0: ndarray[71 39 58 41 53 37 46 39 42 55 52 52 58 33 38 61 37 41 42 47 62 44 48 70 56 52 66 62 49 62 58 35]
1: ndarray[35 58 42 45 41 51 77 62 45 38 43 46 39 61 57 41 65 39 64 27 45 61 66 43 55 52 30 33 66 37 49 62]
2: ndarray[61 79 42 73 41 73 76 55 65 38 34 44 35 75 75 38 77 63 78 51 39 52 49 30 28 36 24 42 40 31 27 74]
3: ndarray[31 50 78 52 72 43 31 33 44 65 58 70 66 42 47 65 41 47 34 54 54 33 49 57 50 49 69 69 37 73 66 33]
4: ndarray[61 92 44 84 36 83 79 57 79 39 36 40 38 85 84 33 87 77 78 67 33 57 44 23 14 26 26 43 27 26 33 84]
5: ndarray[47 56 43 37 40 48 73 60 45 39 36 42 31 54 42 46 63 37 68 26 47 58 71 44 57 64 32 25 70 29 49 69]
6: ndarray[93 46 77 61 61 50 39 33 70 61 39 63 64 34 45 49 31 65 34 56 43 48 42 52 51 38 79 63 37 72 73 33]
7: ndarray[27 56 40 59 44 57 43 37 51 41 39 39 40 45 65 42 58 67 54 65 36 62 30 39 33 38 57 47 45 55 56 49]
8: ndarray[46 37 76 39 83 40 39 68 37 81 82 82 81 45 34 83 49 45 26 68 77 16 70 71 54 56 60 83 37 58 30 48]
9: ndarray[59 74 38 61 41 77 75 49 63 46 36 38 35 87 74 42 81 66 70 52 29 63 53 29 34 36 29 42 41 37 33 80]
10: ndarray[35 40 42 42 36 44 31 35 41 42 42 42 38 32 42 43 34 38 54 45 43 64 30 48 58 57 65 42 59 58 75 31]
11: ndarray[47 44 75 50 71 33 37 42 40 70 62 73 67 41 38 62 38 41 36 62 62 38 56 62 55 48 74 70 36 70 50 35]
12: ndarray[71 38 42 36 43 35 59 67 39 38 52 47 44 54 41 56 47 42 55 35 62 55 65 55 63 62 36 40 71 35 42 55]
13: ndarray[37 48 57 65 41 63 35 30 81 43 42 47 54 38 57 35 34 79 35 66 35 65 41 45 44 29 60 52 45 65 70 38]
14: ndarray[61 40 41 40 53 42 50 72 46 54 61 60 54 48 46 62 48 41 39 52 63 38 58 63 62 66 43 49 58 37 45 58]
15: ndarray[64 65 41 76 35 72 49 31 76 44 36 39 46 57 76 37 50 82 51 64 29 67 23 31 27 22 52 59 30 55 52 53]
16: ndarray[57 72 41 74 37 74 57 41 78 41 39 37 52 69 80 42 74 75 52 69 28 53 33 33 22 24 31 49 27 41 40 65]
17: ndarray[30 55 41 45 38 51 71 56 47 42 40 39 40 60 55 42 63 39 68 28 44 54 57 46 55 56 36 31 58 34 43 64]
18: ndarray[69 68 44 60 42 68 58 40 61 41 34 40 46 63 68 36 62 65 61 55 34 59 38 37 35 35 47 35 42 47 49 59]
19: ndarray[50 43 41 38 45 42 45 49 46 35 46 45 45 41 42 41 44 42 50 40 57 56 47 49 61 66 55 45 68 44 58 42]
20: ndarray[35 39 41 38 46 38 40 48 41 47 52 57 47 42 35 49 37 36 50 44 59 54 45 60 60 63 51 45 57 46 61 47]
21: ndarray[75 38 42 37 38 42 66 78 42 41 45 40 39 45 41 46 59 46 58 19 50 59 83 48 61 70 34 33 81 30 32 66]
22: ndarray[39 40 36 32 47 42 64 69 39 37 54 37 40 48 36 54 57 42 53 44 58 58 68 53 63 68 35 38 76 30 37 55]
23: ndarray[46 38 46 42 47 38 41 40 44 45 42 34 35 31 37 38 34 35 55 43 46 67 45 48 61 53 59 40 64 58 62 38]
24: ndarray[65 66 47 76 39 67 42 31 80 37 37 41 49 59 72 39 53 78 55 64 33 66 16 29 25 34 51 53 30 48 51 62]
25: ndarray[54 65 41 77 40 70 46 36 76 34 43 41 50 60 76 45 58 77 52 73 30 61 21 31 20 28 46 54 29 47 51 51]

ndarray[61 36 68 49 79 41 41 69 43 82 84 87 84 39 43 84 46 43 22 61 82 15 69 76 49 59 48 75 32 59 25 41] 8 11
ndarray[33 38 41 43 57 41 51 65 43 53 66 58 48 48 45 64 51 46 43 44 66 41 57 67 63 62 51 49 57 42 35 56] 14 20
ndarray[55 42 66 39 81 42 49 68 36 81 86 85 81 48 44 85 52 43 34 65 84 15 62 73 50 59 51 73 37 62 32 43] 8 11
ndarray[52 44 61 43 57 38 40 36 38 56 57 54 57 38 44 54 34 41 39 52 60 43 38 58 54 48 66 59 44 57 63 31] 0 11
ndarray[48 40 41 43 49 36 52 63 39 60 67 56 51 49 36 62 46 42 50 48 67 42 63 59 65 66 49 50 66 43 38 46] 14 12
ndarray[52 49 46 44 43 49 49 51 42 37 42 40 34 49 44 42 54 44 59 36 34 63 50 51 60 58 45 33 62 38 57 52] 19 17
ndarray[60 42 41 43 43 37 70 81 40 32 54 39 37 46 40 40 56 45 60 17 48 55 83 48 61 69 30 22 73 30 36 59] 21 5
ndarray[42 38 41 38 55 38 52 67 43 48 69 50 59 51 39 58 45 41 50 50 65 35 62 66 59 64 47 48 50 38 47 50] 14 20
ndarray[39 86 47 82 45 85 80 56 81 39 36 35 41 86 87 41 88 75 67 68 29 61 47 16 17 16 30 39 25 31 26 79] 4 2
ndarray[50 47 60 67 43 60 41 34 82 50 34 36 54 34 55 36 35 75 45 62 29 73 40 37 48 34 60 53 37 62 69 37] 13 7
ndarray[47 42 47 47 45 48 52 55 38 38 45 43 39 45 44 42 45 42 53 31 53 58 52 45 66 65 43 41 73 46 57 53] 19 20
ndarray[92 40 85 57 53 44 33 36 69 68 42 62 61 35 39 46 30 60 34 51 40 46 47 50 44 39 77 65 44 66 81 30] 6 0
ndarray[78 38 83 66 60 44 38 38 72 66 39 63 61 33 41 53 27 65 39 55 38 45 45 51 54 41 76 63 43 64 72 28] 6 0
ndarray[45 42 72 43 80 34 46 77 43 81 81 81 87 45 42 86 46 42 24 67 75 11 67 74 44 54 55 82 37 65 32 48] 8 11
ndarray[66 38 41 42 53 48 55 68 36 53 76 48 50 45 43 61 56 46 43 49 67 45 62 63 64 59 44 53 56 41 34 51] 14 12
ndarray[36 49 41 64 46 58 36 27 63 48 35 35 50 40 62 35 52 62 49 52 37 65 17 39 40 31 56 47 46 54 69 42] 7 13
ndarray[36 46 40 42 58 38 51 66 38 56 70 56 57 49 42 58 48 43 43 48 67 43 66 59 59 68 50 59 59 42 39 50] 14 20
ndarray[52 69 44 58 38 69 56 40 62 41 38 40 41 64 66 38 60 64 62 62 40 56 34 43 37 31 44 44 37 44 47 63] 18 16
ndarray[34 89 36 82 34 88 77 47 79 37 36 40 43 87 86 39 85 84 72 71 38 52 48 19 15 18 22 50 22 32 30 83] 4 16
